Turns in one plane each, and the order they were made in; the first pair answered
E:
[ -2,  -3,  12,  -2,  20, -15,  14, -14,  22, -13,   3,  -2,   3,   0,  18,
  -5,  10,   2,  -5,   1,  18,   3,  -1,   1,   3,  -8,   8,   2,  -8,  -7,
   6,   0,   4,   4,  -2]  ->  [ -3,  -3,  12,  -2,  21, -15,  15, -14,  20, -11,   1,  -2,   2,  -2,  18,
  -6,   8,   4,  -5,   5,  17,   2,  -2,   3,   5, -10,   9,   3, -10,  -4,
   5,   1,   3,   6,  -1]
[  4,  -8,  -1,   1,  -2,   8,   4,   1,  -6,  -7,   1,   6,  -8, -10,  -4,
   1,  -9, -14,   3, -14,  -2,   4,  13,  -9,   0,   9,  -8, -19, -13,  -6,
   7, -10, -14, -15,  -4]  ->  [  6,  -8,  -6,  -9,   1,  -7,   2,   3,   6,  -5,   0,   4,  -1,  -1,  -4,
  -1,  -2, -10,  24, -20,  -7,  -1,   1, -13,  11,   5,   5, -12,  12,   5,
  -9,  -7, -11,   5,   9]
[  6,  -2,   5,  24, -11,   0,   1,  12,  -5,   6,  -3,  -7,  -1, -15,   0,
  -5,  -7,  19,  -7,  15,   8,   4,   1,  11, -15,  -6,  -2,  10,  -1,   7,
   2,  -8,  12,   4,   8]  ->  [ 13,  -1,   8,  25, -12,  -1,  -1,  13,   8,  -1,   9,  -6,  -4,  -1,   3,
  -1,  -7,   9, -10,  -5,   7,   3,   7,   3, -20,   1, -10,   0,   1,   0,
  -1, -19,   9, -12,  -6]
C:
[-12, -10,  -8,   1,  -5,  -5,   0,   2,  -2,  -6,   1,  -3,  -3,   3,   7,
   5,   3,  17, -11,  -4, -13,  -3, -16,   2,   9,  -1,  -4,   4,  -6,  -2,
   2,   3,  10,  -2, -10]  ->  [-13, -12,  -7,  -2,  -5,  -1,   0,   0,  -3,  -8,  -4,   0,  -4,  -1,   5,
   7,   3,  11, -11,  -4, -13,  -4, -13,   1,  11,   0,  -5,  -2, -10,  -2,
   6,   4,   3,  -6,  -9]
[ -6,  -1,  -2,   1,  -2,   7,   7,   3, -17,   1,  -9,   0,   4, -12,   0,
  -6,  -6,   7,  -5,  13,   4,   7,   5,   2,   1,  -4,   1,   5,  -8,   6,
  10,   5,   2,   5,   7]  ->  [ -3,   5,   1,   8,  -3,   1,   7,   2, -13,   4,   0,  -4,   6,  -4,   4,
  -7,  -6,  14, -10,  13,   2,  10,   3,   6,  -3,  -6,   1,  11,  -3,   3,
   5,   1,   9,   5,   2]
[ -5,   2,  -2,   2,  -1,   8,   3,  -5,  -6,  -4,   1,   3,  -4,  -2,   3,
   7,   0,  -4, -12,  12,   5,   2,   5,   7,  -2,   1, -10,  -1, -17,  -6,
   9,  -3,  -1, -10,  -9]  ->  [-10,  -2,  -6,  -6,   2,   2,   4,  -2, -11,   0, -12,   3,  -1, -10,  -3,
   6,   1,   4,   4,  17,   5,  -1,  -3,   7,   8,  -2,   2,   5,  -3,   6,
   4,   5,   1,   8,   7]
[ -2,   2,  -1,   9,   0,  10,   1,   3, -15,   0,  -5,   1,   2, -13,  -5,
  -5,  -7,  -4, -10,   7,   7,  12,  -1,   6,  -9,  -2,  -3,  -2, -12,   4,
   8,   0,  -5,  -2,  -1]  ->  [ -3,   4,  -2,   8,   4,   6,   1,   4, -13,   5,  -6,  -2,   4, -12,  -5,
  -7,  -6,   4,  -4,  10,   5,  12,  -8,   7,  -5,  -3,   4,   6,  -2,   9,
   1,   1,   0,  11,   6]
H:
[ -7,  -4,  -2,  -9,   3,  -2,  -2,  -8,   0,  -3,  -3,   7,  -4,   9,   8,
  -2,  -1, -12,   3,   6,   0,  -8,  -3,  11,   7,  -4,   0,  -4,  -5,  -3,
  -2,   7,   2,   0,  -3]  ->  [ -8,  -3,  -2,  -8,   5,  -2,  -1,  -5,  -5,  -2, -10,   6,  -3,   1,   3,
  -3,  -3,  -9,   5,   8,  -1,  -6,  -4,  11,   7,  -3,   3,  -2,  -5,   0,
  -1,  10,   0,   4,   3]
[  9,  -8, -13,   8,   1,  -5,   8,   8,   0,  18,  13,  -7,  10, -17, -14,
  -4,   2,  15,  -4,  -5,  -1,  -9,  -4,  -2,   0,  -2, -10,  -8, -10,  -6,
   7,  -6,  -9,  -6,  13]  ->  [ 10,  -6, -12,  10,  -1,  -6,   6,   9,   5,  17,  19,  -7,   9, -10, -12,
  -3,   4,  12,  -6, -11,  -1,  -8,  -2,  -3,  -1,  -2, -12, -11, -12, -10,
   5,  -7,  -8, -10,   8]
[  4,   2,   0,  -8,   5,  -7,   2,   1,   1,  -9,   7,  -4,   5,  -4,   3,
   3,   0,  -8,  10, -15,  -4,  -6,   0, -15,  -1,   6,   9, -14,   0,   3,
 -12,  -7, -14,  -8,  -4]  ->  [  2,   3,   1,  -9,   5,  -9,  -1,  -3,   7,  -9,  11,  -4,   3,   2,   9,
   4,   1, -10,   8, -13,  -3,  -6,   0, -12,   3,   4,   6, -15,  -1,  -1,
 -12,  -4, -13,  -9,  -6]
Now pairs of rows:
Between the rows of a pair lie two turns.
[ -6,   2,  13,  -6,   2,   2,  -5, -19,  22,  -4,  -7,   8,  -8,  21,  14,
  -4,   7, -13,  -5,  14,  13,   7,   1,  16,  15,  -7,  -1, -15, -17,  -3,
  11,   7,  26,   9,   1]  ->  [ -3,  -6,   7,  -5,   5,   8,   2,  -3,  -4,  -1, -27,   3,  -4,  -8,  -7,
  -5,   0,  -2,   7,  23,  11,  12,  -3,  12,  14,  -5,  11, -10, -13,  12,
  15,   7,  18,  20,  20] => H then H
[ 13,  -8,  -6,   1,  -7,   1,  -6,   7,  14, -15,   5,  -6,   7,  -2, -10,
  12,  10,  -2,   9, -27,   6,   9,   7, -28,  -4,   6,  -4, -15,  -4, -15,
   7,  -8, -16, -23, -15]  ->  [ 10,  -9, -11,  -9,  -4,  -7,  -4,   8,  13, -11,  -4,  -6,  12,  -5, -17,
  11,  14,   0,  28, -24,   3,   7,  -4, -29,   5,   6,   7,  -7,  14,  -4,
  -4,  -3, -16,  -4,   2] => C then H
[ -1,   2, -12,  -5,   8,  -3,   7,  -1,   6,   8,  -9,  -4,  -2,  -6,  -7,
  -3,  -7,   9,  11,   6,   0, -10,  -3,  12,   6,  -4,  16,  15,  -1,  17,
   4,   8,   3,  24,  33]  ->  [ 11,   0, -10,  11,   0,  16,  10,   6,  -4,   1,  -1,  -6,  -5, -19, -14,
   4, -18,   3, -12,  -5,   3,  -1,  13,   3, -16,   6,   3,   1, -26,   5,
  20,  -8,  -8,  -8,  11] => H then E
[ -5,  -4,  11,   5,  -9, -12,  -5,  -3,   2, -18,  12,  12,  11,   0,  19,
   8,  15,  -7,   1,  -1,  11,  -1,  10,   8,  -2,   8, -22,   0,  -7, -10,
  -5, -14,   3,  -2,  -5]  ->  [ -9, -12,   6,  -4,  -7,  -8,  -6,  -1,  -6, -18,  -4,  15,  11, -14,   9,
   8,  15, -14,  10,   6,  12,  -3,   7,   7,   7,  11, -17,  -4, -10,  -5,
  -1,  -7,  -4,   4,   8] => C then E
[ 11, -15,   0,  -9, -13,   5,   5,  15, -16,  -7,  -9,   1,  -8, -38, -21,
   8,  -7, -12,  22, -11,  -5,  -3,  -2, -17,  -1,  14,   1, -20,   0,   2,
  15,   1, -10,  -5,   5]  ->  [ 22,   5,  12,  17, -24,   1,   6,  10,  -1,  -6,  22,  -8,  -4,  -8,  -4,
   5,  -8,   4,  -8, -23,  -6,   5,   3, -15, -20,   9,  -8,  -8,   2, -16,
   6, -16,   9, -16, -21] => C then C
[  0,  -7,  -5,   5,   5,   8,   5,   7,   0, -10,  -2,   3,  -1,  -7,  -4,
  15,   5, -17,   3,  -3,   2,  -4,   8,  -1,   5,   8,  -7, -15,  -8,  -5,
   9,  -3,  -9, -11,   1]  ->  [  4,   1,  -4,   8,   3,  -7,   5,   8,  13,  -5,   9,  -5,   6,   9,   1,
   9,  10,  -4,  12, -12,  -2,  -6,  -3,  -2,   7,   2,   3,  -1,  19,   2,
  -9,  -8,   3,   5,   7] => E then C
[-5,  8,  2, -4,  0, -9,  0, -9,  9, -1,  9,  2, -1, 16, 14, -2,  4,  3,
 -8,  6,  3,  0, -3,  6,  3, -7, -7,  7,  0, -9,  2,  6,  9, -1, -4]  ->  [ -9,   2,   0,  -9,   1,  -1,   0, -10,   4,  -4,   2,   9,  -4,   7,  11,
   1,   2,  -8, -10,   9,   5,  -3,   0,   5,   6,  -3, -13,  -3, -14, -10,
  10,   9,   0, -11,  -5] => E then C
[  9,  -4,   0,  14,  -4,   1,   0,   3,   2,  -9,  11,  -6,   6,   2, -12,
   4,  -8, -13,  -5, -22,  -9,   6,   5, -12, -16,   3,   1,  -9,  -3,  -7,
  -2, -13,  -5, -20,  -9]  ->  [  6, -12,  -5,   0,  -1,   0,   1,   8,   0,  -9,   1,  -3,   6,  -5, -20,
   5,  -5, -19,  14, -21, -10,   3,   0, -17,  -5,   6,   7, -11,   4,   3,
  -5,  -8, -14, -11,   4] => C then H
